In the rows, zero is written as 128.
One turn or mirror swaps these rows in pairs. Which row does each one swap with?
J_914: 132,124,130,149,134,131,149,117,104,143,115,138,139,103,150,106,151,146,125
J_188: 140,151,134,118,116,127,143,127,118,144,142,142,112,125,137,98,144,93,138
J_547: 153,153,131,125,127,103,140,132,125,128,139,143,143,138,149,118,139,130,155
J_905: 131,129,107,130,130,108,145,141,93,131,118,165,136,124,144,118,135,128,138
J_154: 132,144,141,126,118,137,141,125,112,160,141,130,115,115,131,96,137,98,144
J_815: 142,138,130,119,133,116,141,123,95,161,117,130,146,127,158,117,146,123,122
J_208: 126,124,127,134,121,130,171,116,125,117,139,121,146,105,127,129,136,127,152
J_421: 130,129,100,134,127,116,146,144,89,132,124,157,140,124,139,116,137,135,144
J_782: 110,129,120,113,118,133,157,107,110,141,148,122,147,102,136,105,144,122,148
J_63: 145,145,120,130,136,112,142,127,94,140,131,159,134,115,135,113,165,138,117
J_46: 141,162,122,148,134,117,132,118,105,135,124,132,120,141,123,137,142,115,125
J_697: 138,142,133,122,137,135,143,137,102,144,113,139,143,125,135,123,158,119,101
J_44: 130,134,141,148,133,108,132,136,98,139,134,147,140,140,119,118,166,129,136
J_629: 132,121,122,134,114,131,169,125,120,116,147,125,143,101,128,123,141,125,150
J_718: 129,132,136,100,134,135,143,111,128,123,135,124,160,128,128,114,148,108,133
J_187: 128,126,135,102,135,133,140,111,126,123,134,127,164,129,131,114,149,113,135
J_532: 118,131,128,128,121,137,119,106,129,136,135,129,113,114,131,122,126,105,136
J_138: 114,136,109,119,117,139,125,116,117,135,140,142,117,113,141,118,119,104,136
J_922: 139,121,131,147,131,125,140,116,112,144,120,144,136,105,155,106,150,146,126
J_995: 118,135,127,108,115,138,131,108,135,140,140,126,151,124,144,123,158,128,130
J_129: 131,156,134,133,134,121,130,124,103,143,154,129,138,149,112,107,137,125,137
J_264: 137,165,119,149,129,119,148,122,101,129,140,122,131,127,122,138,136,117,119
J_700: 126,148,138,137,138,122,129,127,97,154,149,120,134,141,110,117,138,129,134
J_807: 145,135,132,119,134,118,146,124,97,160,114,132,149,124,156,119,151,122,123
J_255: 116,129,122,118,129,148,149,103,124,134,138,131,142,98,121,110,156,133,143
J_567: 139,166,114,143,124,120,151,127,105,124,138,119,140,123,116,139,136,121,131
J_357: 122,130,110,121,111,137,130,122,110,132,138,144,118,111,146,111,114,113,132
J_387: 115,133,144,124,134,132,154,139,113,139,112,130,135,100,134,132,129,142,132
J_212: 117,133,122,124,113,142,126,110,126,134,137,133,122,115,139,119,117,101,135
J_726: 126,140,135,136,139,135,171,129,126,110,136,148,121,118,130,119,153,119,153
J_888: 123,138,112,123,108,132,123,120,113,138,139,144,115,116,140,121,115,105,139
J_950: 121,113,142,129,118,147,149,117,122,150,135,139,122,121,129,114,158,115,156
J_225: 110,132,127,143,142,112,136,135,103,139,133,146,128,112,146,122,138,149,152
J_833: 123,151,129,118,117,117,153,127,129,111,125,154,136,136,149,117,150,138,137
J_34: 138,162,122,150,122,125,146,122,102,124,137,121,134,128,115,135,128,116,126
J_505: 126,148,124,137,125,125,136,127,118,139,118,157,131,159,142,135,145,124,137
J_797: 139,137,121,120,143,136,143,123,133,124,126,152,151,116,114,127,162,130,150
J_56: 136,137,120,111,138,128,142,126,133,122,135,159,148,115,120,127,162,131,148
J_339: 139,145,119,118,139,112,159,134,81,134,140,152,141,127,127,112,151,122,122
J_754: 115,123,155,143,124,132,139,127,133,136,128,125,134,109,132,135,134,110,128
J_434: 127,105,133,134,120,136,164,119,123,133,136,135,130,118,128,118,151,125,162
J_612: 120,149,134,135,137,127,130,121,99,150,147,112,140,136,112,114,128,133,136
J_73: 130,127,143,131,142,146,147,133,113,134,114,124,140,113,134,103,115,122,149
J_533: 143,165,121,146,129,116,138,125,103,135,130,129,133,137,124,140,133,115,121
J_109: 130,122,124,144,133,102,141,143,96,133,125,153,140,129,127,116,156,132,148
J_508: 129,143,136,123,114,134,140,121,119,148,143,138,112,128,134,96,150,93,143

J_421 pairs with J_629
J_109 pairs with J_434
J_508 pairs with J_700
J_255 pairs with J_63
J_797 pairs with J_922

